In the data rows, the value 128 means zero.
Here are some points, one per row:
[124 155  96 165  99 120  95 151 110 145 141 125  98 118 126 159 133 105
 120 161 107 179 136 124 153 107 119  93 112 139 151 128 117  15 154 115
  68 118 143 122 108 187 117 103 138 238 116 112 192  64 124 156 134 108
 123 193 127 107 155 120 143 183 175 101 146]
[111 124 113 167 115 137 109 122  65 134  82 106 128 105 122 140 172 130
 117 135 112  51 154 105 142 145 112 128 101 139  77 141 136 181 128 112
 180 105 148 144 113 164  99 131 127 204 156 124  39  31 127 121 189 147
 109  86 110  83 153 146  58 149 132 102 170]
[144 100 117 104 151 227  85 134 105  75 117 122 108 119 105 182 129 142
  76 132 117 112  76 127 213 116 137 129 161 155 147 115 165  96 131 119
 180 120 133 116 115  55  99 102 157 124 147 174 148 154 170  91 138 110
 121 146 148 198 150 165 121 116 128 125 101]
[151 183  91 104 201 166 158 171  97 117 160  83 126 148  96 104 133 124
 173 113 142 111 112  97  67 115 102 132  83 116 131 138 129 100 132 180
 140 148 109 136 186 101 120  97 113  90 133 136 113 148 100 102 121 132
 162 146  96 182 162 110 120 152 118  86 207]
[139 156 118 147  86  84 155 102 199 167 115  99 113 101 118 140 136 104
 128 149 115 138 131 108 168 162  99 118 213 110  66 130 113 104 145 136
 143 100 145 132 210 132 109 138 117 114 163 133 107 131 100 169 131 187
 122 139  93 204 119 181 100 133 132 169  95]
[ 94 145 139  65 146  55 158 133  96 200 111 144 159 201  83 124  96 155
 122 103 135 125  94 153 111 139 131 174 106 111  98 159 120 130 122 188
  92 156 136 102  71 143 134 117 144 195 156 168 127 155 167 121  77  85
 149 161  86 143 130 176  84  76  98  89 135]
[125 115 120 156  89 107 119 173 133 139 197 123 115  82 120 137  99 116
 127 110 189 164 144 136 162 129 114 104 140 136  95 169 113 163 136  90
 117 152 141 133  52 142 133 117 152 109 137 113  49 140  66 105 111 150
 126 145 126 205 169 117  98 141 136 199 109]
[158  91  98  81 166 117 117 140 142 103 136 112 218 136  78 126 144 133
 116 118  88 163 158 136  88 171 168  93 191 155 133 168 126 179  81 111
 142 125 163 133 119  83 112 130 131 133 127 134 176 126  91 205 150 105
  83 161 116 135 150  66 101 136 147 172 148]
[ 73 105 111 122 138  57  65 178 163  98 124  99 155 123 148  90 173 141
 150 165  67  78  86 172 103  57 145 163 119 163 116 113  55 153  85 144
 116 139 103 106  98 142 146  90 120  97 175 119 166  79  91 177 115 145
 179  88 185 158 174 190 177 112 102  90 116]
[ 93  70 145 111 186 165 120  99 166 143 156 134 128 125 134 131 152 102
 137  42 191  27 122 156 133 119 120 133 141 103 168  92 146 139 110 152
 123 142 116 132 126 199 108 152 106 157 113 183 199  87 110 116 103 157
 133 107 144 149  75 108 170 132 120 182 119]
[173 129 179  95 163 122 135  92 115  72 132 130 151   6 154  78  89 167
 162 137  98 128 135  92 142 128 138 130  97  82 109 158 149 113  86 170
 109 119 105 130 103 140 137  99  82 182 152 171 148 186 142 116  78 138
 143 139 128  60 162 189 116 125 121 135 137]
[113 206 172  90 176 167  94  93 124  97 115 164 112 114 154 237 149 133
 153 164 141 143 196 146  81 158 156 208 155 168 138 101  62 140 173 150
 109  96  98  94 114 164 113 171 105 145  95  57 106 147 111 133  93 134
 149 109 154 151 112  97 132 106 108 149 107]
[117  54  95 108 101 106 124 161 114 159 131 121 101 116 118 166  92  93
 106 150 105  57 166 128 138 199 101 100  98 147 100 146  79  74 126 111
 122  88 149 146  89  72 180 106 138 105  12 128 115 193 112 153 139 188
 125 142 163  93  29 162 122 157 152  58 176]
[113 113 140  87 198 135 120 111 155 122  77 145 114 140 143  93 156 142
 138 207 181 202  50 139 136 142 136 131 138 122 164 114 178 147  53 127
  99 110 110 121 154 153 207 167 103 147  66 175  75  61  92 110 128 133
 131 110 154 159  75 100 142 119 120 129 109]
[157 117 138 194 133 146 125 174 105 139 110 132 114 154 161 116  80 167
 170  94 113  96 114 111 142  97 172 146 137 114 102 155 165 125 112 120
 140  64  93  98 149 130 115 174 148  65 111 133 173 125 127 115  63 126
 131 157 110 109 132  81  80  88 192  85  97]
[147 100  95 100 112 155 175  78 115 113 167 148 153 137 134 122  97 208
 182 122 119  93 119 115  56 104  49 161 122 164 130 136 129  96 124  84
 100 116 146  99 156 104 159 121 162 126 176 129 134 129 143 102 192 110
 164 144  97 139  97 104 115 142 138 136  61]
[169 180 156 139  54 106 104 113 149 123 140 143  99  91  91 154 124 120
 115 149 168 144 153 159 124 172 109 120 107 127 235 149 135 172 139 113
 145 158 128 141 137 170 140 105 148  64 148 124 188  91 137 124 166 154
 106 160 114 107 141 167 112  78 132  73 147]
[ 50 134  94  57  99  87 137  83 124 111 144 102 100 144 162 143 108 178
 139 121 144 140 156 175 152 150 201  74 113  95 111  80 116 121 134 161
 154 114  98 202 135 148 104  86 163  97 169 108 106 128 132 129 171 115
  62  73 145 161 132  70 178 129 167 119 107]
[152 172 114  58  83 153 122 158 102 195  87 164 130  98 179  88 124  91
 114 138  85  90 105 110  73  89 145 177 117  90 107 124 163 138 136 112
 111 179 169 102 147 112 136 117 180  97  83 134 154 139 146  99 158 120
 139 133 111 156 139  96 129 161 135 192 137]
[158  86 167 144 162  88 182 151 116 136 103 123  74  94 112 143 109 129
 103 176 120  61 107 117 137  35 116  43 136 142 133 123 128 163 194 111
 122 184 132 163 136 135 125 143  55 169 132  69 118 152 173 161 120  91
  81 118 127 128 135 112 100 125  84  89 107]
[136 159 105 163 190 129 150 132 150 160 100 125 105 120 104 130  74  96
  98 142  71 173 143 131 160 149  81 124  98 146 182 156 112 170 158  77
 147 122 155 131 125 135 142 127 201 171 177 111 153 115 129 127  61 151
 110  41  90  93 145 133 213 127 147 110 144]
[122  43 155 101  67 196 103 152 160 104 101 151 170 196 156  40 126 155
 154 166 131 168 185 141 138 179 139 110 132  99 156 111 125 145 190 159
 114 134 101  97 157 140  67 149  92 165 122  42  96  96 125  88 100 158
 167 121 144 151 100 126 153 103  91 137 154]
[129 165 188 143  70 184 119 146 142 166 159 151 186 166 103 164  95  94
  89 126  94 153 116 127 130  70  86 108  70 130  98 115 103 121  78 125
 131 115  60 222 169 110 123 160 138 109 136 178  86 136 142 144 140 102
 108 145 112  92  97 112 123 124 116 172 139]
[146 131 129 111 163 112  93 144 158 110 148 120 105 209 123  76 162 103
  74  94 132 173 166 112  24 138 111  81 164 155  79 127 163 117 102  96
 160  93 155 154 130 172 137 107 141 132 116 120 163 176 169 108 143 139
  94 118 175 136 163 165  99 122 139 149  94]
[153 172 114 158 123 133 153  81 142 112 173 168 123 186 139 105 146 126
 166 101  81 126 136  96 221 124 115 159 111 114 106 119 168 142 110 106
 196 161 121 105  69 125 168 144  71 102  88 129 162 157 150 146 154 111
 170 140 120 142 141  80 127 150  96  97 139]
[143  74 108 168 139 101  99 123  38 151 119  96  89 124 113 153 218 129
 128 119 129 209 120  91 158 129 129 121 105 108 111 108 123 175 165 138
 138 140 139 132 128 135 108 110 123  68 184 100 114 175 107 140 142 136
 134 159 114  65  34 147 121 135 135 188 103]
[ 79 139 133 184  93 133 187 135 191  99 124 142 141  77 149 203 141 139
 138  56 132 210 115 167  60 118 148 147 153 100 113  90 185 123 182 155
 114 165 117  99 130  44 139 132 112 136 108 166 113  81 135 108 105 126
 146  82 174  87 109 121 138 122 112  93 158]
[135 109 174 180 159 154 141  66 117 105 158 127 159 160 172 112 103  63
  92 116 129 113 107 114 163 147 208 157 113 109 111 127  95 112 119  92
  46 140 185 101 166 111 144 137 112  71 143 137 131 140 149  97 161 104
 133 136 110 114 174 120 110 149 121  86 124]
[152 126 107 128 122  73 129 125 191 140 103 110 122  81 111 112 113 116
 114  85 221 147 127  84 143 143 104 156 117 172 171 145 107  81 149 140
 161  99 121 134 106 117  86 160 143  62  77  81 103  85 178 150 154  64
 114 149 107  73 164 157 174 138 128 153 116]
[ 85 186 129 211  52 127 165 118  56 107 110 134 144 169 132  73 168 139
 140 149 184  65 112 168 120 110 148 121 193 129 202 104 135 105  86 146
 122 137 119 111 145  76 134 149 118 165 119 152  86 211  95 127 102 116
 128  92 160  59 122 121 183 112 117 175 137]
There is one direction along which these points spread out most. How far along it is each point below, from 0 to 99? The average is 50, and the first point in the table lies past the average. One standard deviation of the points above along it is 16.
[125 115 120 156  89 107 119 173 133 139 197 123 115  82 120 137  99 116
 127 110 189 164 144 136 162 129 114 104 140 136  95 169 113 163 136  90
 117 152 141 133  52 142 133 117 152 109 137 113  49 140  66 105 111 150
 126 145 126 205 169 117  98 141 136 199 109] 65
[152 172 114  58  83 153 122 158 102 195  87 164 130  98 179  88 124  91
 114 138  85  90 105 110  73  89 145 177 117  90 107 124 163 138 136 112
 111 179 169 102 147 112 136 117 180  97  83 134 154 139 146  99 158 120
 139 133 111 156 139  96 129 161 135 192 137] 48
[ 73 105 111 122 138  57  65 178 163  98 124  99 155 123 148  90 173 141
 150 165  67  78  86 172 103  57 145 163 119 163 116 113  55 153  85 144
 116 139 103 106  98 142 146  90 120  97 175 119 166  79  91 177 115 145
 179  88 185 158 174 190 177 112 102  90 116] 35
[117  54  95 108 101 106 124 161 114 159 131 121 101 116 118 166  92  93
 106 150 105  57 166 128 138 199 101 100  98 147 100 146  79  74 126 111
 122  88 149 146  89  72 180 106 138 105  12 128 115 193 112 153 139 188
 125 142 163  93  29 162 122 157 152  58 176] 76
[147 100  95 100 112 155 175  78 115 113 167 148 153 137 134 122  97 208
 182 122 119  93 119 115  56 104  49 161 122 164 130 136 129  96 124  84
 100 116 146  99 156 104 159 121 162 126 176 129 134 129 143 102 192 110
 164 144  97 139  97 104 115 142 138 136  61] 47
[113 206 172  90 176 167  94  93 124  97 115 164 112 114 154 237 149 133
 153 164 141 143 196 146  81 158 156 208 155 168 138 101  62 140 173 150
 109  96  98  94 114 164 113 171 105 145  95  57 106 147 111 133  93 134
 149 109 154 151 112  97 132 106 108 149 107] 26
[124 155  96 165  99 120  95 151 110 145 141 125  98 118 126 159 133 105
 120 161 107 179 136 124 153 107 119  93 112 139 151 128 117  15 154 115
  68 118 143 122 108 187 117 103 138 238 116 112 192  64 124 156 134 108
 123 193 127 107 155 120 143 183 175 101 146] 69
[158  86 167 144 162  88 182 151 116 136 103 123  74  94 112 143 109 129
 103 176 120  61 107 117 137  35 116  43 136 142 133 123 128 163 194 111
 122 184 132 163 136 135 125 143  55 169 132  69 118 152 173 161 120  91
  81 118 127 128 135 112 100 125  84  89 107] 64
[144 100 117 104 151 227  85 134 105  75 117 122 108 119 105 182 129 142
  76 132 117 112  76 127 213 116 137 129 161 155 147 115 165  96 131 119
 180 120 133 116 115  55  99 102 157 124 147 174 148 154 170  91 138 110
 121 146 148 198 150 165 121 116 128 125 101] 54
[122  43 155 101  67 196 103 152 160 104 101 151 170 196 156  40 126 155
 154 166 131 168 185 141 138 179 139 110 132  99 156 111 125 145 190 159
 114 134 101  97 157 140  67 149  92 165 122  42  96  96 125  88 100 158
 167 121 144 151 100 126 153 103  91 137 154] 23
[152 126 107 128 122  73 129 125 191 140 103 110 122  81 111 112 113 116
 114  85 221 147 127  84 143 143 104 156 117 172 171 145 107  81 149 140
 161  99 121 134 106 117  86 160 143  62  77  81 103  85 178 150 154  64
 114 149 107  73 164 157 174 138 128 153 116] 66
